array([[-46.2,  17.7,   3.5,  36.5,  -0.4, -15.1, -14.9,  32.5, -32.8,
         21.6,  74.3,  36.3, -64.6, -50.6,  -6.8, -31.6],
       [-48.6,  -0.5, -18.7,  -2.1,  -5.4,  17.2,  18.6, -19.6, -22.2,
         24.8,  22.4,  -2.4, -29.2,  -6.5, -19.2,   1.8]])
->
array([[ 17.7,   3.5,  36.5,  -0.4, -15.1, -14.9,  32.5, -32.8,  21.6,
         74.3,  36.3, -64.6, -50.6,  -6.8, -31.6, -46.2],
       [ -0.5, -18.7,  -2.1,  -5.4,  17.2,  18.6, -19.6, -22.2,  24.8,
         22.4,  -2.4, -29.2,  -6.5, -19.2,   1.8, -48.6]])

array([[-26.5, -26.2, -40.7,  16.7,  -3.9, -11.7, -50.4,   2.7],
       [-29.7, -21.7,  -4.9, -40.0, -32.3, -38.7,  -1.6, -29.0],
       [-31.3, -19.8, -56.2,   8.3,   5.1, -14.6, -58.8,   3.9],
       [-39.5, -65.5, -20.6,  17.2, -44.6, -26.3, -58.9, -35.4],
       [ 13.1,  13.3, -28.5,   1.0,  12.1,  14.6,  -3.9,  27.1],
       [-13.2, -12.0,  -7.2, -16.7, -14.9, -15.4,  -7.0, -15.2],
       [-40.2, -49.2, -20.9,   1.3, -32.0, -29.8, -50.6, -36.6],
       [ 26.9,  -1.9,  10.7,  35.0,   4.4,  33.6,  -4.0,   5.1]])
->
array([[-26.2, -40.7,  16.7,  -3.9, -11.7, -50.4,   2.7, -26.5],
       [-21.7,  -4.9, -40.0, -32.3, -38.7,  -1.6, -29.0, -29.7],
       [-19.8, -56.2,   8.3,   5.1, -14.6, -58.8,   3.9, -31.3],
       [-65.5, -20.6,  17.2, -44.6, -26.3, -58.9, -35.4, -39.5],
       [ 13.3, -28.5,   1.0,  12.1,  14.6,  -3.9,  27.1,  13.1],
       [-12.0,  -7.2, -16.7, -14.9, -15.4,  -7.0, -15.2, -13.2],
       [-49.2, -20.9,   1.3, -32.0, -29.8, -50.6, -36.6, -40.2],
       [ -1.9,  10.7,  35.0,   4.4,  33.6,  -4.0,   5.1,  26.9]])

array([[-66.7,  37.8,  14.4],
       [ 15.5,   4.2, -41.6]])
->
array([[ 37.8,  14.4, -66.7],
       [  4.2, -41.6,  15.5]])

array([[ 21.2,   7.5, -19.5, -13.9,  -9.7,  33.2, -26.2,  15.9,  12.8,
         14.2,  28.2,  32.3, -28.2],
       [  7.6, -29.4,  12.0,  -9.5,  -5.7, -42.7,   3.2, -32.1, -48.1,
        -44.2, -45.4, -41.6,   8.0],
       [ -5.8, -46.1,   5.1, -12.5, -16.9, -44.9, -14.1, -48.0,  12.3,
         10.0, -66.3,  38.1,  26.1],
       [  1.7, -31.8,   1.8,  21.2,  14.3, -64.4,   1.4, -54.3,  67.4,
         59.0, -74.7,  49.7,  21.1],
       [ 24.3,   1.4, -12.3, -21.2, -17.4,   9.5, -32.2, -11.7,  20.7,
         19.3,  -6.3,  15.7,   3.3]])
->
array([[  7.5, -19.5, -13.9,  -9.7,  33.2, -26.2,  15.9,  12.8,  14.2,
         28.2,  32.3, -28.2,  21.2],
       [-29.4,  12.0,  -9.5,  -5.7, -42.7,   3.2, -32.1, -48.1, -44.2,
        -45.4, -41.6,   8.0,   7.6],
       [-46.1,   5.1, -12.5, -16.9, -44.9, -14.1, -48.0,  12.3,  10.0,
        -66.3,  38.1,  26.1,  -5.8],
       [-31.8,   1.8,  21.2,  14.3, -64.4,   1.4, -54.3,  67.4,  59.0,
        -74.7,  49.7,  21.1,   1.7],
       [  1.4, -12.3, -21.2, -17.4,   9.5, -32.2, -11.7,  20.7,  19.3,
         -6.3,  15.7,   3.3,  24.3]])

array([[  0.0,   0.0, -12.2,  24.6,   1.2,  -3.0,   8.8,  -4.7,   7.9,
        -17.8,   1.4,  -9.5,  -2.1,   6.9],
       [ -0.3,  11.7,  35.0, -62.2,   0.4,   5.9, -20.4,  17.9, -21.2,
         49.3,  -4.7,  23.7,   4.5, -19.2]])
->
array([[  0.0, -12.2,  24.6,   1.2,  -3.0,   8.8,  -4.7,   7.9, -17.8,
          1.4,  -9.5,  -2.1,   6.9,   0.0],
       [ 11.7,  35.0, -62.2,   0.4,   5.9, -20.4,  17.9, -21.2,  49.3,
         -4.7,  23.7,   4.5, -19.2,  -0.3]])

array([[ -7.1,  19.4,   2.7,  66.0,  16.0, -21.4,  29.5,  44.9,  16.7,
         43.4, -22.7],
       [  9.4,  -4.1,  16.3,  28.2,  13.7,   2.8,  11.0,   0.3, -22.4,
         54.4,  79.0],
       [-19.1,  14.1, -15.6,  23.2, -33.2,  49.2, -39.0, -16.3,  46.0,
         21.4,   6.3],
       [ 26.5, -24.2,  27.8,  -5.5,  46.8, -49.5,  54.3,  46.8,  80.1,
        -10.4,  24.9],
       [-16.5,   8.8, -18.2, -17.8,  26.1, -31.4,  26.2,   7.0, -20.0,
         27.2,  74.5]])
->
array([[ 19.4,   2.7,  66.0,  16.0, -21.4,  29.5,  44.9,  16.7,  43.4,
        -22.7,  -7.1],
       [ -4.1,  16.3,  28.2,  13.7,   2.8,  11.0,   0.3, -22.4,  54.4,
         79.0,   9.4],
       [ 14.1, -15.6,  23.2, -33.2,  49.2, -39.0, -16.3,  46.0,  21.4,
          6.3, -19.1],
       [-24.2,  27.8,  -5.5,  46.8, -49.5,  54.3,  46.8,  80.1, -10.4,
         24.9,  26.5],
       [  8.8, -18.2, -17.8,  26.1, -31.4,  26.2,   7.0, -20.0,  27.2,
         74.5, -16.5]])

array([[ 68.6,  32.9, -55.4],
       [-27.0,   0.9, -20.9],
       [-48.4, -14.4, -25.3]])
->
array([[ 32.9, -55.4,  68.6],
       [  0.9, -20.9, -27.0],
       [-14.4, -25.3, -48.4]])
